One turn moves each row of this set onto another row. After a few examples, where does it send each row asked below?
K698: [  2   9  -6  -1  -9  -8   0 -16  -6  -1  11  -5 -17   4   4   5   1  12
  12  11]
K620: [-14  -5  -7  18  -4  -1 -11   8  -1 -12   4  12   4   4  -4 -10 -14 -11
  -5  16]
K637: [ -1  10  -7  -1  -6  -5   7  -9 -10  -2  -8   3 -14  22   4  15   1   1
   4  13]
K129: [ -4   5  17 -14  -3  -5 -10  -9  -2  -6  12  -2 -11  15   5  -7   4  11
   7   5]
K846: [ 17  -1   5   1   4   6  -2  -7   3   8   3   1 -28   6   6   0  18   9
  -5   3]
K39: [  4  -6  -1  -5  14  11   0   0   9   1  -3  18  12 -17 -10  -3   4 -10
   6   9]
K771: [ -8   4  -4 -12  11  -5  -5   9  -9  -8 -11   2 -22  11   6 -18 -10   6
   0  12]
K485: [ -5  -1  -1  -7   6  -3   7  13  -4  -4   6  13   4 -18  -3 -15   1 -20
  -1   1]
K659: [-12 -12 -10   9   1 -20 -20   2   1  -6   0  16  -6   8  -5  -5 -10  -7
   4  17]
K777: [  6  -2  -8 -11  -4 -10 -10  -4   5   5   8   6 -19  20  19   6   4   8
  -4   0]
K208: [ 12 -12   6  -4   7   0   0  20   6  -7   6 -11   7  -2   4 -10  -8   1
  -9   0]
K421: [ -5  -6 -12   8   1  10   0  16   4  -5   2  15  13  -1  -1  -7  -7 -19
 -13   5]
K63: [ 16  -8  -9 -14   2   0  -1   6  11   8   8  12  -6  11  17   7   9  -3
 -10  -7]
K537: [-12  -3  -9   1   7  -2  -6  -6  -1  -3  -7  13   6 -12 -18  -6  -4  -7
  13  17]
K978: [ 12  -1   1   8   2   4  11   2   8   2  -1  10  -3 -14  20  12   5  -8
 -11   5]
K765: [  9   0   2  12  -3  -6  -6 -10  -6   1   5  -5 -29  13  -5  -1  10   9
   3  11]
K925: [-10   1 -14  17  -3  -7  -8   1   0 -15 -10   2 -15   6 -13   0  10  -6
  13  15]
K501: [ 12 -15 -10  -6   8   0  -2  15  12   3   4  20   7   0   4   1   4 -17
  -9  -2]
K985: [-15   0  -2   2  -3  -6  -6 -11  -3  -4 -15   4   1  19 -10  10  -3   1
   7  18]
K603: [ -1 -11   7  11   6   3  -2   0  14   1  -8  11  12 -17   6   7   0  -8
  -8   9]
K227: [-14 -10   5   8   3  -2 -11  -6   9  -2 -15   8  14  -1  -8   6  -4  -3
   1  16]
K438: [ -4   3  -9 -15   4  -6   2  11  -7  -1  -4  -8 -20   2  16 -13  -7   8
  -7   1]
K433: [  3  -1 -11  -7   1  18   5  13   6   2   3  13   7   6  11  -1   2 -11
 -17  -4]
K55: [ -7  -6 -12  11   4   2  -7   8   8 -11 -15   6   2   0 -20   0  14 -13
   8   9]
K857: [ 14  -7   1  -4  12  14   0   0   9  14  -5   8 -13  -7   1  -3  20   0
 -10  -3]
K852: [-14  -4   5   5   0 -14  -5   5  -4  -9  10   4   2 -16  -7 -17  -6 -11
   4   9]
K509: [ -3   6 -10  15  -7  -7  -7  -4   2 -12  -3  -3 -29   7   4   4  14   4
   9  10]
K626: [ -7 -12 -10  11   4  -4  -5   3  -3   5  -9   1  -1  -6 -27  -9   5  -9
   0   8]
K106: [ -2  -4   7  -6  16  -2 -11  12  -3 -14 -10   6  -9  13  -5 -19 -11   1
   3  18]
K114: [  5   8  11 -26   4   6   3  -2  -2  -1   8   6  -9  13   8  -6  12   2
   2  -3]
K763: [ 18   6   2  -7  -2   5   6 -11   4   3  15   0 -12  -1  13   8   9  10
   4   4]
K983: [  3  -9  -7   3   6  12  -4   9  18  -5 -12   5   6  -6  -8   3  21 -10
   0  -1]
K858: [ -2 -18 -11   6   8 -10 -11  12   7  -3   0  22   7  -1  -7  -5  -5 -19
  -2  10]
K429: [-14  -1  14   1  -5 -15 -14  -6  -3 -11  13  -3  -6   1  -3 -13  -5   4
   8  11]
K47: [ 9 -4 -3  1  2 13 -3  3 20 -1 -4  0 -7 -4  9  7 25  1 -4 -5]
K508: [ -7   7  -2  -1  -8   6 -12  -6   2  -4   6   5 -15  24  18  -1  -4  11
  -8   9]
K587: [ -8  -4  -9   1  -5 -20 -19  -7   0  -2   5   8 -19  19   8   0  -5   6
   3  12]
K360: [  6   3  -4   6  -5   3  -4  -3  12  -5   0  -4 -24   2  15   8  22   8
   1   0]
K736: [  6  -5  -4 -11   2  -4   5  17   0  -1   5 -14  -6  -4  15  -9  -6   5
 -11  -5]
K181: [ 19  -2   4  -9  10  14   5  -3  11   4   7  12   3 -12   6   4  11  -1
   1   3]
K744: [-15   1  -2  14  -8  -3 -17  -3  -1 -11   6   6  -9  17   6  -7 -12   4
  -3  18]
K447: [  2   5  -6 -11  -3  16  -1   2   6   3   5   8  -7  18  21   1   3   4
 -15  -2]
K897: [  5   5   2 -22   8   7  11  10  -2   0   5  13  -2  -4   4  -9  10 -13
  -2  -5]
K583: [ 12  10  -5   2  -4   0  16  -3  -4   1  -1   7 -17   5  19  16   6  -4
  -4   7]
K823: [  1 -13  -7   1  12   8  -2   5   6  12 -11   7   0 -13 -16  -8  14  -9
  -7  -1]
K668: [-13   5 -11   3  -4 -12  -5 -13  -9  -4   1   2  -9  -1 -12  -2  -6   4
  17  18]
K325: [  8 -12  12  -2  14   0  -7  18   4 -14  -1   0   6   6  -6 -15 -10  -1
  -2  11]
K251: [ -3  -6  -6  17  -3 -12  -8  -5  -9   0   0  -6 -16   7 -21  -6   3   0
   5  13]

K626 moves to K823
K47 moves to K360
K129 moves to K429
Where do these go?
K668 moves to K537
K858 moves to K501
K325 moves to K208
K421 moves to K433
K583 moves to K637

